One turn moves each row of this set onto another row. After a few examples, where does it send each row asked below?
q107: [-15.4 -20.6 -22.5 -18.9   2.0   4.1   0.4 -11.1  23.3 -21.0 -10.3  -8.3
  10.3  21.1 -10.6   6.3  10.3  -4.4  12.5]
q12: [ -2.8  23.8  23.4  -3.0  -5.8  -2.2  14.4   0.9  15.1 -14.1 -11.2   5.5
   9.5 -20.9  13.8  -9.5  14.4  -0.2   6.6]
q528: [ -2.6   2.2  -6.1   3.4  -3.2  -7.4  10.2 -12.6  22.6 -10.8   2.5   5.4
  30.8  12.8  20.7 -41.7   5.9  19.0  -5.5]
q672: [-14.0  -4.1 -30.3 -13.7 -21.7  -5.9  13.0 -18.9   0.4 -20.8 -24.0  -4.2
 -13.5   8.8  -9.3  -0.9   5.9  -3.3   0.0]
q454: [ 18.2  11.7  -4.7 -12.7   7.3  -2.1  17.8  -2.1  -8.2   7.7   5.1   7.1
  24.5   5.6   5.7 -18.0   6.3  17.4  18.2]
q130: [-22.9   4.1 -30.5  -9.1  -4.9   4.2   2.0 -23.3   6.5 -18.7 -10.9   8.3
 -16.2  16.4 -12.2 -22.8  -3.6   6.6 -16.2]
q769: [ -1.6  18.7  14.4   2.3 -21.0  -8.7  17.8  -5.2  18.2 -14.5 -14.9   6.9
   8.9 -21.7   2.2  -6.8  17.7  -2.7   3.1]
q247: [  4.7  -4.5   3.9  -2.5  23.8  -1.4   1.8  -2.0 -16.5 -10.1  10.7   3.7
 -17.4   0.6   6.6 -18.0  20.8  16.6   3.4]
q754: [ -7.5 -29.9 -19.2  -2.2  29.9  -2.5   6.1 -21.4  10.1  -4.8  11.7  -7.4
   3.3   5.2  11.2 -14.1  -1.2  16.2  17.7]
q972: [  0.5  -1.0  -6.0  -2.8  30.6  14.1  -5.9 -21.0  -9.9  -4.4  -2.0   0.2
 -13.5  19.6  10.8 -14.3  -4.9  22.3   2.2]
q188: [ -4.1  14.6  14.2  -0.5 -18.8  -6.7   8.3 -11.6  26.1 -12.4 -16.4   0.7
  17.2 -17.2  -0.4   0.6  14.9 -12.8  11.2]
q170: [ -7.1  16.0 -12.9 -12.8  -3.6  -7.8   4.1 -13.1 -17.5 -10.6  -3.8   1.5
 -31.7  -3.6  -2.3 -21.0   9.1  -3.9  -2.5]
q592: [ -1.8   4.0 -41.6  -7.5   7.6  -7.5  16.0 -17.0  -1.8  -0.4  -4.4   7.4
 -21.8  -5.1  13.2 -17.5   6.7  14.0 -13.5]
q281: [-17.8   2.8   7.9  16.0 -17.2   8.1  19.9 -11.5  21.8 -15.4 -17.1  -0.6
   5.5 -27.2  -5.5  -8.0  -2.4   6.3   9.3]
q813: [  2.9  34.0 -13.3 -22.1  -1.4  -5.5  12.8  -6.9 -11.0   0.8   0.7  13.8
  19.1   1.8   6.5 -21.9   8.0   1.9  -4.1]
q793: [  0.9  16.8  11.1   4.6   9.7  17.6   2.9 -12.2  22.7  -0.3 -18.1  -0.8
  12.2 -17.5  13.3  15.5   8.0   3.3  -1.4]
q628: [ 14.6  11.2 -15.2  13.7 -14.5 -10.4   0.4 -32.4   9.0   6.3 -13.4  -0.5
  18.4   5.5  16.5 -33.0   5.2   8.2   3.9]
q717: [ -3.6 -19.7 -13.4   2.6  24.6  13.5 -13.6 -26.8  11.2  -6.2  -2.0  -2.0
   1.4  24.3  -8.6  -7.9   0.3  13.1  11.3]
q942: [ -0.7   7.2  21.4   0.7  -8.4  -2.1  10.5  -9.9  22.0 -14.4 -18.8  -3.7
  23.8 -13.6   9.6   7.0  12.4  -3.4  16.2]
q466: [-17.3 -19.2 -31.6   5.2   1.6   9.3  -4.0 -29.4  12.1 -21.9 -16.0   3.6
   3.1  20.9 -15.0  -8.9   1.3  10.5  -0.7]
q663: [ -1.0   9.8  24.8  -1.0   2.7   1.0  15.4 -11.8  17.7  -6.5  -0.3   0.7
   5.3 -18.5   8.0   9.1   7.2  10.6 -20.6]
q614: [-22.8 -26.7 -34.3  -2.5  14.1  -6.3   2.6 -36.5  11.2 -17.7  -5.5  -6.3
  13.2   6.6   8.6  -2.6   0.8   1.4   2.6]
q360: [ -9.5  -2.0 -12.5 -10.1 -12.0 -13.0   9.1 -23.5   6.6 -11.0   3.3   3.0
  41.5   7.8 -14.4 -16.5   3.9  -7.0  12.5]
q675: [-10.2 -17.7  -5.2  -5.5  32.9  12.6  -6.7  -2.8   0.9 -22.1  -2.6  -3.6
  12.6  13.1  10.6  -1.5  17.5   8.7  16.0]
q232: [ 12.1  11.0 -10.6  -6.9 -13.1 -11.5   4.3 -31.7  20.9   9.1 -10.1  -7.6
  21.5  17.9  20.2 -22.7  -4.8   5.5  -1.4]
q407: [ -2.6   6.3 -15.1 -10.1   8.7   3.0   8.4 -17.1  -6.4  -7.9  -1.7   6.8
 -27.2  15.3   0.1 -22.8  -4.6  24.3 -18.2]
q220: [-16.5 -25.1 -12.2  10.2  30.9  12.1   8.7 -10.8  13.2 -26.2   3.6   3.5
   1.9  -4.9   2.3   0.1  17.0   1.1  -2.3]
q880: [ -0.1  11.9 -11.3  13.4  -3.6  -6.5  -3.4 -21.0  14.7  -2.7  -0.9   7.1
  22.6   2.7  15.9 -47.8   8.5   7.4   3.3]
q26: [ -1.0   1.8 -13.0   0.3  10.4   3.9  16.4 -24.1  -9.1  -4.1  -7.4  -6.1
 -36.2 -12.8   6.3  -4.8  -4.0  -5.4   5.3]
q30: [ -2.9   9.1  -8.1  -9.3  -5.4  -5.0   9.0 -21.4  21.5  -7.5 -10.0  -4.5
  31.8  19.7  31.8 -25.9  -4.5  13.5  -6.7]
q481: [-25.0  14.5  22.4   0.1  -7.2   1.1  13.5 -14.9  18.7 -16.4   0.1  -0.2
   1.0 -24.6   2.0 -10.4  -3.6  -1.5 -10.4]
q671: [ -1.6   0.3  -6.2  -4.6   6.8   1.3   8.2 -16.2  -7.3  -5.9  -4.2   0.0
  42.1   6.4   4.9 -15.5   0.1   4.9  32.1]
q668: [-24.8 -12.1 -26.3 -13.6  15.1  13.3  15.6  -9.9  27.6 -25.4  -8.4  -0.8
  -2.5   5.1   2.9   8.1   3.8  -8.0  -8.3]
q951: [ -7.6  -3.9 -25.9 -16.6  -1.9   4.5  26.9 -15.8  15.7 -10.7 -13.2  -6.4
 -26.7   0.7   0.5   8.0  -6.2  -4.9  -6.7]
q986: [ -1.9   7.6   4.6   8.2  -4.5  15.6   6.9  -7.9  37.7   3.1 -13.7  -2.0
   7.8 -19.6  -8.7   3.3   4.6  -0.3  16.1]
q462: [-17.3  -5.2 -45.9 -13.9   0.2 -11.9   4.6 -31.2  15.8  -8.5  -2.7   2.3
  -5.8   3.1  -0.1  -8.8   5.8  -5.2 -16.8]
q587: [ -4.7  13.1 -20.0 -11.1 -18.8 -14.9  20.0 -19.2  -8.6 -15.0  -7.5  12.7
  31.5   2.9  -5.1 -14.9  10.8   1.7 -11.4]
q5: [  3.0  11.6  28.2  -4.5  -1.2  -3.1  13.6  -0.1  22.9 -10.1  -6.1  -0.8
  16.4 -14.1  11.9  -0.7  12.9   3.4  12.8]
q682: [ -4.4 -12.2  -2.2  11.6  30.2   5.0   2.9 -19.7  -1.8  -9.1  12.4  -0.1
 -21.2 -13.6  -1.2 -12.3  10.3  -4.1   7.3]
q621: [ -5.3  -0.1 -24.9  -8.0  31.1   2.3   6.6 -12.4  -3.1   2.4   6.4   0.6
 -16.3  -4.2  22.5 -25.6  -1.2  14.7  11.2]

q5 -> q12
q663 -> q481
Now find these:
q668 -> q220
q107 -> q675
q754 -> q621
q466 -> q717
q232 -> q30
q454 -> q813

One turn moves each row of this set onto another row. After a few examples, where does it send each row asked below?
q427: [  1.8 -34.5  12.4  -0.3   5.5   0.7   2.0   1.5  -3.6 -20.0 -10.1   2.6
   8.3   2.7 -17.1  13.9  14.8   1.3   7.4  -7.6 -23.1   7.3   3.1  -2.2
  -7.0]
q939: [  2.0 -19.2  -6.5  10.1  13.1  24.2  12.5  14.2  -4.4 -39.1   1.5  15.3
  -8.4  10.8 -14.4   8.0  -4.7 -10.2   2.2  -9.7 -21.7   7.5 -21.8 -13.0
  23.5]
q102: [-16.1  -1.4   7.4  -0.4   2.7  27.2  -4.3  -6.0 -33.5 -20.8   0.4  14.0
  12.3  -2.3  27.0 -32.2 -17.5  16.7   3.5   0.3  -0.6   5.6  -9.4  -7.9
  35.4]
q625: [  4.4  -9.3   1.7   9.9   3.6   6.8 -16.0  -1.7  -5.5 -41.6  -1.9   4.9
   0.9  25.2 -15.8   9.4 -13.4  -9.0  10.6 -31.3 -12.9  -1.3  -5.3 -13.2
 -13.0]
q744: [ -8.8   4.8  17.1 -10.7  20.8  22.6 -10.5  -7.6   9.4 -25.0  10.6  32.1
  24.7  13.1  25.8 -19.9  -8.8  28.5  13.3  -8.0 -12.9 -19.5 -24.4  20.2
   9.3]
q199: [ -9.8   9.9  15.9  -1.1  15.5  31.6 -13.9 -27.2 -11.4 -23.9  15.1  13.6
   7.4   3.7  23.4 -14.4 -12.1  18.2 -10.5  -9.7 -16.4 -11.7 -13.5   4.1
 -18.5]
q21: [-21.2  -2.8  16.8  -8.0   6.2  20.8 -12.3 -13.0 -27.2  -9.9  -4.7   9.5
  12.5   5.4  28.2 -31.1  -8.7  10.4   5.9  -1.4  -8.4   1.9  -6.6 -11.4
  35.2]
q931: [ -7.8 -22.6 -10.9  -4.3  20.9   9.3  19.3  21.5  -7.4 -24.5   5.6  29.8
   4.8   8.0 -16.5   8.5   2.1  -8.4  19.2  11.1 -10.5   0.1 -14.1   3.8
  -0.2]
q765: [  9.3   0.4  12.8  -8.9  26.5 -17.8  -7.7   7.2  -7.1  -9.6  -3.8  21.3
  14.9  37.1  24.8 -11.1   2.9  11.0  36.5 -20.7 -13.2  -2.7 -11.1   0.5
   1.0]
q146: [-15.3  11.1   1.4   8.9   3.4  20.3   6.2 -10.1 -17.7 -31.7  11.7  12.6
  19.4  -5.9  26.1 -25.7 -16.7  21.4  -5.7  -2.6  -7.9   3.7 -20.5   2.4
  27.3]
q138: [-27.7   2.5  17.6 -12.1   8.2   9.5 -15.8 -21.2 -12.0 -14.6  -4.2  10.6
  11.2  -1.0  34.0 -27.4  -9.4   3.9   6.7   0.9 -27.9 -11.8 -10.0  -0.6
  24.9]
q710: [ -5.5  -9.2 -10.8   1.2  12.3  -1.7  -7.5  23.3  -5.8 -39.9   3.6  31.2
  10.8  39.5  -7.6  -3.2  -8.3  -9.5  27.2 -24.0 -18.6 -11.6 -19.6  -6.1
  -1.1]
q212: [ -4.0   1.9  22.9 -10.6  24.2  38.4 -19.7  -2.6  -7.9 -15.7  10.0  32.1
  17.7  21.8  22.6 -19.2  -8.3  30.1   9.7 -10.0  -2.1 -12.8 -19.4  13.0
  -0.8]
q31: [  0.7 -15.9 -10.1   0.7   0.5   4.3  15.0  -0.7  -5.0 -41.2  -9.4  13.3
   3.4  10.2 -14.4  11.6  -4.2  -1.0  15.4  -6.3   7.2  -1.3   4.0 -15.5
  -9.8]
q525: [ 22.2   6.3   1.0   8.0  17.2   5.6   6.0  -8.5 -21.7 -36.3   0.7  11.9
  -7.9  14.4  18.2   1.1 -17.4  12.5  16.4 -13.2   8.5   1.2  -7.3 -15.6
 -20.9]
q734: [ 12.5  -2.0   1.8   7.9  33.9   9.1  23.8  16.9 -19.0 -15.5   7.9  23.8
  -2.5   6.0  18.0  -2.7  -5.4   8.2  19.6   4.3 -11.4  17.8 -28.9   1.3
  28.0]
q183: [-14.1 -18.4  -1.0  -4.8  11.0 -18.7  -3.5  17.6  -9.3 -13.1  -2.0  16.6
  26.6  24.4 -11.9   1.5   5.6  -9.8  25.2  -8.4 -14.4   1.8   0.7   3.6
  -4.4]
q192: [ 14.7 -22.3  24.2  -3.7  18.0   2.4  -1.3 -11.1 -19.7  -9.5 -11.1   1.6
 -15.1  -3.4  24.1  -2.1   6.7   4.5  12.8  -9.8 -34.4   9.0  -5.2 -12.2
   7.2]
q944: [ -6.7 -30.4  11.9   3.7   9.5   2.8 -15.3  15.6 -14.7 -22.0  -1.8  10.3
  -0.3   8.7  -8.5   3.0  -0.4 -15.6  17.6 -17.9 -46.9   4.9 -13.1  -2.7
  14.8]
q557: [ -2.1  -1.6  24.5  -9.6  19.3  42.3 -19.1 -15.1 -15.9 -17.1   9.6  25.1
  10.8  17.7  21.2 -19.3  -2.7  31.9  -2.0 -11.9  -4.3 -10.9 -12.8   2.3
 -15.0]

q931 -> q183
q625 -> q939
Now find these:
q744 -> q138
q192 -> q525
q102 -> q212

